Each path below is one point turned by a fixed rotation once a step. After each direction that follows a path, write how fast that rotation turns it, in degrees a step (0 if it stays still).
Each turn is a multiple of 5 degrees from 10 to 175, or 0.
Each row of a path follows its step; steps can be skipped.
Path 1:
step 0: [  4.5   0.2  26.3 -10.9   0.4 -23.7  15.4  36.4 -31.1   6.0  26.3   4.8
 -48.3  10.2  -9.2 -19.0 -35.2   0.8  33.2  -8.3 -17.8  15.2   2.7   0.1
  11.4  26.1 -14.0  -3.5 -13.4  21.5 -27.0  17.9 -26.1   5.8 -27.3  17.5
 -18.4   4.9  -8.7  12.2  10.8   4.1 -24.0 -26.7  -1.3 -24.5  -4.7  -7.3
 -23.8 -10.8 -10.8  11.8  20.8 -16.9  11.6 -16.4   5.6 -16.3  -6.0  14.9
  40.7 -27.5]
step 1: [-24.5 -20.0  -9.3 -23.0  24.3   5.3  25.2   5.5  -6.9  13.4  10.2  54.8
  -0.8  13.9   8.6  -4.6 -28.1 -10.3  38.5   1.0 -15.4  17.6 -21.2  41.8
   3.8  16.8  -9.0  20.4 -28.1   9.5 -17.4  15.4  11.7  -2.4  -0.2  11.1
  -5.6  14.1  -1.5  29.3   7.3 -24.1 -16.5  -0.1   7.3 -12.7 -30.0 -16.0
  -2.5  27.5  18.8 -37.9 -18.4  16.7 -19.1   2.9   5.7  -8.9   2.8 -17.0
  11.2 -34.7]
step 2: [ -8.0 -26.4   2.7 -16.6  21.3 -14.6   8.1  -4.8  -7.6  14.4  19.5 -22.4
 -20.1 -35.3 -10.9  -4.4 -28.4 -18.7  46.2 -13.1  10.9  23.4 -35.8  -9.1
  -0.8  21.6  -0.1  -4.3 -32.1 -15.1 -29.6   9.9 -12.8  28.8 -30.9 -22.1
  16.7  37.1 -21.1  26.4  -9.3  31.1 -13.4   0.1  14.0  22.5   7.9  -4.3
 -17.4   9.9  -0.6 -23.2  -8.1 -28.0  -1.7  16.2  -2.3  -9.3   1.2  -1.8
 -12.3  -4.7]
step 5: [-30.2  -5.2  15.2 -28.6  -7.9  -8.3  33.3  13.1  16.9 -10.0   5.5  21.4
 -30.9  -6.4 -10.3  25.7 -27.1 -10.6  45.7  -8.1   6.8  32.2 -16.1   5.6
  -5.7  15.8 -22.3  38.9  14.2  13.8 -32.3  10.3 -19.8  12.9  26.2 -11.0
  -1.1  29.9  12.1  10.3   3.0   8.5  22.7  13.0  -9.0  10.0  -9.2 -22.8
  -0.9   3.0  -0.6 -15.0  -2.0 -20.9  -6.4  44.0  18.8 -15.0   7.2 -24.4
  -1.7 -21.5]
step 7: [-14.1 -13.4 -18.9 -25.2  22.2 -15.2  22.3  10.1 -29.5  14.8  -3.0  -1.4
  18.9   2.8   9.0   4.6 -43.1   6.4  34.8  -2.0  16.7   2.0   8.4  25.7
 -16.4   2.6   4.7  15.0  13.0  -1.5 -46.6  17.5 -35.4  20.4  23.4 -14.6
   0.1  -3.3 -18.5  18.2  11.2 -10.3  34.9 -40.1   0.6  -4.7 -24.5  10.9
  -7.7   7.7   4.4  -5.9  12.6  -5.0 -34.0 -29.8 -28.7 -14.2  12.0 -11.7
  -3.3 -23.5]
step 11: [  3.5   3.0  11.2 -30.9  15.2 -24.1  28.6  -7.0 -10.7  14.4  22.6  11.0
  -7.0   6.6   7.4  11.1 -25.5 -21.8  40.5   0.8 -17.0  26.0   5.6  20.1
 -20.1  22.1 -19.2 -18.1   0.2  -3.7  -9.3   8.7 -19.4 -17.6   9.1  14.0
  -0.2  32.3 -36.6  20.8  13.0  39.6 -14.6 -19.1 -10.5  20.9 -17.2  -6.3
 -29.3  26.1   9.8  -3.6  19.4 -27.5  -2.4  -4.7 -22.1 -29.8   8.7  -1.9
 -20.6 -25.9]
step 15: [-21.7  -1.9  10.3 -24.8 -15.7 -17.1  20.1 -21.8 -20.2  -1.1  14.3 -17.9
 -18.7  24.2   5.1 -32.8 -18.5 -13.6  27.7 -11.3 -11.7  18.6 -27.3  -6.3
  -9.3  18.0  -4.4  22.3 -15.1   9.6 -31.3  19.0 -11.7   3.7   8.5 -12.1
  -1.8  40.5   1.9  29.7   5.1 -12.3  29.3 -40.9 -17.2 -12.0   3.7 -17.4
  -3.1  -1.0  22.2   5.8  24.2 -23.4 -22.0 -25.4   1.4 -20.8 -25.8   6.8
 -22.8 -30.1]
step 17: [ -5.8  11.3   5.7 -17.7  31.9 -16.0  25.0  31.3  -4.0 -17.3  15.2  -2.8
  14.8  -6.0 -15.4   6.3 -25.8  10.9  44.9  -2.9 -15.1  25.0 -12.1  10.2
 -14.0  49.9 -30.4  28.4 -24.5  -6.9 -27.8   8.7 -15.0  22.9  -3.3 -10.1
 -11.5 -12.3  -8.4  30.5 -12.3  23.9   8.4   4.3  -8.3 -27.9 -13.9  -5.9
 -35.0  -1.0   5.1 -12.4  -6.3 -25.4  -2.2   0.9  22.0   0.7   0.6   9.0
  26.5 -24.9]
step 18: [-17.7 -20.7 -31.1  -8.5 -16.6  -5.7  -0.8   3.8 -20.9  -6.5   7.0  24.8
  -6.6  13.9   0.0  -5.1 -38.3   9.3  38.8 -14.8  -9.4  28.4  -5.2  -4.6
 -13.7  18.9   0.5  12.2 -21.2  19.6 -32.7  20.7 -15.7  20.2 -28.9   0.8
  -3.7  34.3   0.5  44.3  -5.1  -8.2  13.1   0.1   6.4   9.1 -33.3  21.8
   7.5  16.6  -3.9 -33.4  18.1  20.6 -36.9  14.5  -4.4  14.6 -14.5 -15.9
 -27.2   7.6]
Speeds:
[ -1.8  -1.5   0.3   4.3  -2.7  -2.7   4.0   8.9  -0.5  -1.1  -1.0  -1.4
  -5.7   0.6   5.4   6.3  -1.9   6.7  -3.9   5.0  -4.5   1.6  -6.0   3.7
  -0.5   6.8   5.8   0.0   9.0   7.1  -1.3   0.4  11.3  -6.8   1.0  -2.1
   5.5  -7.4  -2.5  -2.0  -0.1  -1.2  -0.5   8.8   6.0  -3.9   1.6  -3.6
  -3.4  -0.8  -2.2   0.9  -0.4  -0.4  -7.6   6.1   2.7 -11.4  -6.5   4.8
  11.1  -3.7] => 90
[ -3.7  -0.1   4.6  -5.1  -6.5  -3.2   0.5  -1.5   2.4   1.6  -6.2  -3.5
  -7.7  -6.3 -15.5  -0.3   2.8   3.1   7.1   6.2   2.4  -0.7  -1.3  -5.5
   6.4  -0.1   3.0  -1.3   6.8   4.2  -2.7  -2.9  -1.0   9.5  -0.1  -0.3
   1.7  -5.3   6.2   9.1  -5.4  -1.7   4.5  -2.6  -3.8  -6.7   2.9   2.4
  -2.2   5.4  -6.3   9.7  -4.5  -4.1  -2.5  -6.8   1.2   0.4  -3.1  -6.7
   2.0  -1.5] => 145
[ -3.0   0.3  -1.9  -0.4   0.7   0.8   0.3   3.7   3.7   3.8  11.2  -5.0
  -1.6  -4.6   1.8  -3.1   7.9  -2.6  -5.2 -11.8  -5.6  -8.8   4.0 -12.8
  -1.8  -1.8   4.7   3.0  -0.3   8.5  -1.8   5.2  -3.8   0.0   7.6   7.6
  -4.3   3.5  -2.1  -2.5   1.8  -0.9   4.4   4.8   3.3  -4.4   1.9   0.0
  -6.3   6.0  -1.0  -2.8  -4.4  -1.5  -6.5   3.3  -7.4   6.1  -7.6  -3.7
   1.8   1.9] => 70
[-7.5  6.2 -1.9 -3.4  6.4  7.5  0.3  0.6  0.9 -4.1  4.8  4.0  9.2  0.6
  3.1 -2.4 -0.3 -6.4 -4.2  7.6 -2.4  6.5 -4.0 -3.2 -2.7  5.8 -3.7  9.3
  4.0 -1.8 -1.6 -3.2 -2.7 -0.9  7.6 -5.3 -3.6 -0.7 -4.8  0.9  6.8  1.8
  4.0  2.8 -1.0 -3.8  8.6 -3.5  0.9  8.6 -6.5 11.2  0.4 -1.9  5.5 -7.0
 -2.9 -4.0  0.7  2.8 -4.1 -8.8] => 175
[  3.1 -10.0  -7.4   2.1   1.2  -6.9  -2.0  -0.9   2.3  -2.8  -7.8   0.6
   4.3  -1.6  -1.1  -5.5  -6.9  -1.0   6.0  -5.4  13.3  -4.4  -2.0  -6.6
   2.6  -1.6   3.8  -1.8   5.3   1.5  -2.4   6.6   2.7  -5.3  10.4  -0.9
   1.2  -1.7  -0.3  -3.7   1.3   4.7  -6.9   8.1   0.9  -3.8   4.8   0.1
   4.5   7.9   1.3  -5.6  -0.1  -7.4   3.5  -1.0   2.1  -1.9  10.9  -2.4
  -1.5  -4.4] => 125
[-3.8  0.7 -1.8 -3.9 -2.1 -7.5 -6.6  3.2  1.8 -3.4 -3.2  1.2 -4.6 -8.3
  8.1  3.2  6.6 -0.9 -1.5  9.8  0.5  5.8 -2.0  3.6 -1.1  0.1  1.6 -3.1
 -8.0 -3.0  8.1 -0.1  1.3  2.8  7.7  4.4  1.4  6.8 -5.5 -0.2 -5.6  7.8
 -5.9  3.2 -4.4 -5.6 -6.0  6.3 -3.4  8.1 -9.6  0.2  8.6  1.8 -0.5  8.3
  0.0  2.0  0.2 -3.4 -5.0  4.0] => 45
[ -5.0  -4.5   7.9   2.5   2.9 -10.5  -1.7  -5.5   6.5  -2.7  -3.5   2.7
  -1.8  -2.9   0.3  -7.6   2.5   4.5  -0.9  -3.9  -1.3   0.9  -8.4   0.4
   2.3   3.9  -1.7   6.5  -5.5  -7.4   6.1  10.7   2.4   1.6  -8.8  12.1
  -1.5   4.0  -3.7   5.3   2.6  -1.2   0.6   7.7   1.1   3.6   3.9  -1.7
   2.1  -2.0   0.2  -0.3   1.3   3.7   2.6 -10.5  -1.1   0.4  -5.6   3.6
   6.3  -6.8] => 25
